One vector is turned by the same rotation once a tick. Each row is the vector after some number of ticks, and that number follows the row.
The counts run from 0 to 34.
[123 139 119 109 104 143 124  96  89 163 124 162 179] -> 24
[118 162  99 109 124 144 129 107  74 152 122 160 152] -> 22
[119 171  85 105 139 159 136 119  93 138 142 147 116] -> 19
[130 199  81 137 125 137 124 126 132 133 149 129 171] -> 2
[128 176 117 102 130 162 163 101 144 129 148  80 137] -> 33
[167 129 118 108 110 182 134 128 147 154 180 127 121] -> 13
[134 179 128 104 140 165 161 109 127 135 141  84 125] -> 34
[127 171 112 104 122 155 167 103 157 132 156  90 142] -> 32
[126 129 119 108  85 147 126  97 128 164 123 151 187] -> 26
[117 171  93 104 129 152 134 109  72 152 127 159 140] -> 21
[152 143 154 108 128 146 155 130 105 174 160 124 178] -> 8
[122 152 116 107 106 149 128 105  79 162 118 165 171] -> 23
[128 138 111 105  93 155 140  97 170 147 152 119 174] -> 29
[138 157  83 107 126 180 136 125 129 135 169 136 101] -> 16
[146 158 148 121 134 137 160 130 102 173 156 125 179] -> 7
[135 173 136 121 138 127 156 126 104 164 156 120 181] -> 6
[126 157 110 107 111 162 162 100 169 132 155  99 150] -> 31
[159 132 156 112 121 156 156 129 112 176 162 125 172] -> 9
[129 130 120 101  86 156 137  95 159 151 145 125 180] -> 28
[135 189  80 139 119 136 118 126 144 126 148 136 165] -> 1
[124 148 110 107 103 159 148 100 173 135 156 104 165] -> 30
[119 172  78 103 141 167 138 123 100 134 154 143 102] -> 18
[169 126 150 114 118 165 148 127 121 174 162 127 161] -> 10
[163 120 142 108 109 179 141 129 131 164 168 132 146] -> 11
[128 138 126 106  88 155 125 104 108 162 123 154 186] -> 25
[109 179  85 104 141 155 131 117  79 138 132 154 125] -> 20
[125 195  92 133 136 121 137 129 123 144 154 130 171] -> 3
[126 193 108 131 139 123 142 129 116 151 153 121 176] -> 4
[126 187 122 120 144 125 153 131 107 160 155 118 182] -> 5
[132 129 121 106  85 149 128  89 144 157 135 139 182] -> 27
[148 146  87 103 124 184 128 124 140 143 175 135 106] -> 15
[155 135 100 104 120 187 135 125 152 147 179 129 110] -> 14
[127 164  77 106 135 169 135 121 116 130 162 137 102] -> 17
[146 180  73 139 109 151 117 125 146 123 139 146 162] -> 0
[168 120 129 103 105 183 138 127 138 163 171 130 135] -> 12
